In the rows, 128 means zero.
Each path below is one point turned by a fixed rotation once a step. After each direction that follows a path, write how fast that rotation turns it, in deg/step (0 if it stays still).
Each turn is a multiple of 5 degrees from 10 to 175, or 0.
Each row of a path follows its step; steps can be skipped.
Path 1:
step 0: [133 121 127 119 150 130 133 133 125 135 130 140 124 141 121 132 134 134
 127 136 131 132 137 116 129 141 123 138 122 139 129 146 121 131 128 123
 130 131 132 131 115 121 119 141 125 147 131 131 140 143 124 127 126 127
 122 121 130 140 132 128 142 134 136 132 123]
step 2: [126 127 123 126 117 132 135 135 128 140 130 139 137 132 128 117 138 126
 118 124 140 144 125 134 140 136 129 126 125 126 128 141 129 137 126 123
 129 138 115 133 126 122 117 137 129 126 134 135 124 143 109 136 115 143
 125 129 122 131 125 138 131 128 145 123 126]
step 4: [134 122 117 130 130 135 124 134 113 129 125 123 135 130 129 128 134 120
 123 126 132 138 106 125 146 121 122 131 125 146 130 149 125 129 125 137
 134 124 139 121 117 124 120 148 126 138 124 127 121 134 119 132 124 131
 118 123 132 123 120 123 124 131 125 139 125]
step 7: [137 129 118 126 126 141 116 124 123 124 126 120 121 132 131 118 143 125
 128 130 136 124 121 131 141 132 122 127 123 139 134 141 135 131 125 131
 121 145 123 119 111 123 133 141 120 119 130 138 137 132 115 124 130 122
 117 134 131 116 124 120 127 128 140 131 113]
step 17: [135 131 119 119 130 130 143 118 129 131 121 127 115 135 134 123 134 136
 130 114 140 147 122 121 131 144 136 124 133 133 121 140 121 138 129 129
 134 128 136 125 118 119 125 136 133 141 126 128 135 138 109 119 128 127
 127 128 131 135 131 128 130 140 143 124 114]
step 19: [137 120 120 130 141 141 129 129 124 129 134 129 142 133 136 122 135 132
 133 123 129 130 136 129 133 128 121 128 119 126 140 150 128 143 115 132
 127 138 121 129 123 123 119 135 120 131 132 133 132 141 106 138 116 121
 117 132 121 125 131 127 127 127 131 144 120]
step 24: [135 125 119 133 134 127 119 136 123 123 140 128 120 135 138 128 134 116
 129 141 130 133 117 123 131 144 126 131 124 123 121 147 129 138 124 133
 123 126 121 119 112 127 121 148 121 129 135 135 123 120 129 118 124 128
 129 124 133 115 130 127 139 117 146 132 121]
step 26: [135 132 118 112 124 130 136 123 127 129 125 130 132 124 125 115 137 129
 122 129 123 142 134 133 129 140 121 126 124 139 138 134 118 136 143 133
 128 135 119 116 116 121 126 145 136 136 137 128 145 131 116 125 135 125
 137 125 133 120 119 115 138 126 139 117 126]
Directions:
[128 130 128 131 130 127 129 128 131 124 129 126 129 133 130 127 128 125
 126 125 129 130 129 131 127 128 134 128 126 127 128 128 131 127 130 125
 129 126 130 130 128 132 126 129 128 127 131 127 125 128 127 128 130 133
 129 127 129 127 126 127 130 128 131 126 127] : 115
[125 128 125 131 125 131 130 128 130 128 129 127 129 127 127 129 126 128
 124 124 129 124 126 129 130 130 132 127 126 127 130 132 129 129 124 130
 128 128 125 127 129 127 134 127 125 128 129 130 125 129 130 129 125 129
 127 130 126 130 127 127 129 127 126 131 126] : 125
[127 127 129 126 127 129 127 127 127 125 126 125 128 131 127 128 129 131
 125 128 130 125 127 129 132 128 126 129 125 133 126 125 127 124 127 129
 130 133 128 132 127 131 128 128 127 127 127 128 127 129 128 126 126 131
 125 127 127 128 129 132 130 130 129 127 131] : 10
[128 129 128 130 126 126 129 128 130 129 125 131 123 127 128 125 131 129
 129 128 131 125 126 129 129 129 130 128 131 127 127 129 133 128 128 126
 125 129 126 127 127 127 130 126 128 124 125 127 127 127 124 130 128 127
 127 130 130 131 129 129 127 131 132 124 128] : 70
[134 126 128 130 128 129 127 129 129 129 134 127 129 129 128 124 127 126
 127 132 125 126 130 129 132 129 127 129 123 129 127 129 129 127 125 126
 127 128 131 127 127 127 129 126 131 125 127 124 128 129 130 130 128 127
 128 131 129 128 128 127 128 131 130 131 128] : 90
Path 2:
step 2: [130 129 123 125 121 123 121 130 129 140 130 113 128 125 136 118 131 130
 138 126 138 119 124 148 113 129 132 133 115 118 136 130 125 112 139 113
 142 148 126 128 132 120 134 125 137 124 129 127 132 119 141 131 132 120
 118 135 119 135 115 129 126 133 120 132 119]
step 4: [135 137 135 126 125 118 126 116 134 133 133 128 129 129 133 117 121 127
 126 135 120 114 133 112 106 118 130 132 130 126 145 124 115 117 131 132
 127 141 123 127 124 124 127 140 121 127 133 128 131 136 144 118 137 139
 134 121 138 129 133 141 127 136 121 141 120]
step 6: [130 136 110 118 133 141 125 141 138 129 138 130 127 137 128 126 125 112
 135 128 121 129 131 119 120 131 147 128 127 130 126 135 115 122 120 116
 136 128 130 132 122 122 140 123 133 124 134 136 131 138 135 133 128 133
 116 114 131 142 112 129 131 137 113 127 123]
step 7: [119 125 137 116 133 125 130 132 136 136 123 128 124 138 121 128 106 144
 136 130 131 131 139 129 126 127 124 126 114 136 125 119 124 124 134 130
 116 112 128 121 127 147 117 127 125 143 147 136 124 114 133 129 132 122
 126 133 126 126 120 133 136 118 139 124 125]
step 9: [127 128 126 127 144 135 124 129 130 123 121 121 122 132 115 120 122 121
 118 118 128 137 126 137 135 120 124 140 124 133 142 112 125 131 135 134
 131 139 148 125 118 128 135 127 116 122 143 140 124 128 118 125 115 130
 127 132 139 123 130 118 141 121 139 124 116]
step 13: [138 120 142 136 118 135 132 125 133 120 126 118 118 134 127 115 111 127
 126 139 140 131 137 118 131 124 132 119 115 134 137 118 121 124 120 122
 117 133 140 130 130 130 122 141 116 123 133 127 142 120 113 123 130 129
 114 130 126 116 122 134 137 118 133 126 134]
step 20: [127 126 136 126 133 130 133 122 137 134 119 124 121 128 135 121 122 130
 121 117 125 128 128 142 122 133 130 132 123 131 113 131 126 129 139 123
 135 118 116 124 111 133 123 156 123 135 118 131 124 140 147 130 127 126
 129 124 120 117 130 124 139 146 116 128 129]
step 24: [138 125 129 154 135 140 128 144 122 127 121 122 119 129 141 139 133 132
 136 124 117 121 127 140 122 131 124 139 122 128 129 140 118 122 136 131
 126 125 121 134 131 124 141 139 126 131 128 140 122 139 130 138 141 121
 121 127 119 140 133 129 140 121 129 125 131]
Directions:
[128 126 123 126 130 128 128 127 126 131 128 125 125 132 126 131 126 129
 125 128 128 130 129 129 125 128 127 130 126 129 127 130 126 127 124 126
 131 128 125 127 131 129 130 130 131 127 126 125 128 129 128 129 127 126
 128 128 131 131 132 126 130 127 128 125 131] : 80
[129 128 126 128 129 126 128 130 128 128 124 129 127 127 125 124 129 128
 129 126 128 127 128 127 130 125 127 127 126 130 132 123 130 128 128 129
 132 129 130 123 128 126 127 129 132 131 130 125 132 130 131 126 130 125
 130 129 128 130 125 130 129 129 128 125 128] : 155
[129 128 127 124 127 130 131 125 126 130 131 130 133 128 128 125 125 128
 125 130 127 130 130 126 130 127 130 129 129 125 128 127 127 130 128 132
 128 127 126 130 127 127 126 129 128 128 131 127 130 126 129 127 133 126
 126 128 130 125 127 128 133 126 128 127 131] : 115
[127 125 127 129 127 132 126 128 128 128 127 131 128 127 126 128 129 129
 130 126 131 131 130 131 129 128 130 129 129 132 130 127 129 128 128 128
 125 129 126 127 128 126 124 128 124 131 127 126 126 124 126 127 127 130
 127 128 129 128 131 132 132 127 131 124 126] : 175
[126 133 129 127 126 128 127 127 130 131 129 126 130 129 130 126 129 126
 128 130 128 128 129 128 129 125 123 130 127 127 130 128 131 128 126 127
 124 128 134 124 129 129 129 131 127 129 127 125 127 128 123 127 132 130
 128 128 130 128 132 127 129 130 127 130 129] : 80
Path 3:
step 4: [136 122 133 133 103 124 116 130 120 121 125 124 127 129 137 114 117 131
 115 129 125 125 106 128 127 138 126 145 127 127 122 133 119 142 109 121
 136 140 134 135 124 137 116 123 134 128 137 133 132 135 125 134 137 131
 121 131 132 127 123 120 138 126 130 131 117]
step 7: [112 114 133 124 110 130 134 131 122 126 121 121 133 124 114 134 125 130
 125 135 117 128 130 129 127 123 142 137 141 120 109 124 130 126 101 131
 131 125 122 135 133 120 137 128 117 123 122 121 132 120 117 128 123 137
 136 129 124 150 138 134 130 124 125 129 118]
step 8: [113 138 136 131 130 132 125 144 125 120 128 128 120 107 120 120 144 120
 127 127 114 116 129 120 129 123 131 139 130 140 140 123 123 119 112 118
 110 118 126 141 129 122 127 121 123 124 122 117 130 129 133 130 117 137
 140 132 127 123 139 138 131 127 137 128 128]
step 17: [128 123 125 133 121 127 133 118 126 135 123 133 127 122 131 110 124 124
 133 139 108 134 129 118 119 122 142 126 125 111 137 131 131 130 127 123
 131 133 136 134 111 103 129 134 116 118 134 131 127 130 143 134 142 120
 129 124 128 123 127 127 130 142 131 122 115]
step 21: [112 134 132 135 119 119 127 132 125 115 132 130 130 119 120 133 124 136
 136 120 139 127 116 139 127 143 120 129 120 127 134 124 126 149 126 116
 113 137 121 124 104 129 130 129 117 123 113 131 124 116 113 131 126 131
 131 121 130 129 122 122 137 131 137 126 132]
step 23: [127 125 143 121 102 129 136 133 131 122 117 127 126 131 136 115 138 131
 123 128 134 116 141 131 125 123 139 135 129 124 127 124 139 123 125 119
 121 108 135 136 131 119 134 132 142 116 138 133 127 121 124 132 139 119
 123 113 132 126 125 123 129 140 140 122 125]
step 24: [116 128 122 143 121 131 132 113 127 134 113 135 128 117 114 125 143 126
 129 142 130 130 128 139 120 129 127 142 136 120 135 122 122 123 121 127
 123 127 118 139 116 117 139 129 143 128 146 133 118 130 124 137 119 116
 129 114 135 129 133 131 130 133 117 124 138]
step 27: [125 140 121 132 134 141 123 117 141 130 125 132 104 135 127 135 123 131
 118 115 139 124 119 131 125 144 127 138 130 128 141 121 130 131 113 119
 124 142 133 125 122 112 128 121 117 130 132 103 129 121 122 126 139 121
 126 126 130 127 136 132 138 133 129 132 127]
Directions:
[128 126 126 126 131 128 127 132 130 127 127 122 130 128 127 128 131 129
 128 129 126 129 131 129 130 128 127 130 127 123 128 127 128 126 127 127
 124 124 126 131 127 128 128 128 128 126 128 132 126 123 130 129 127 125
 128 129 131 129 130 128 128 129 125 129 125] : 45
[128 129 128 129 130 128 125 133 126 124 129 127 130 126 127 127 127 128
 128 126 129 129 127 128 126 130 124 127 126 128 127 128 127 126 131 130
 129 129 127 131 127 125 128 126 127 128 127 125 124 133 129 127 123 128
 130 126 129 128 128 129 128 131 127 127 133] : 110
[128 128 127 127 127 127 129 130 132 126 128 129 130 129 127 128 130 123
 130 127 128 126 127 130 128 127 132 128 125 130 134 127 128 129 130 126
 128 124 129 129 132 132 125 129 131 126 123 126 126 128 127 129 129 130
 127 127 129 129 126 129 130 129 129 124 128] : 145
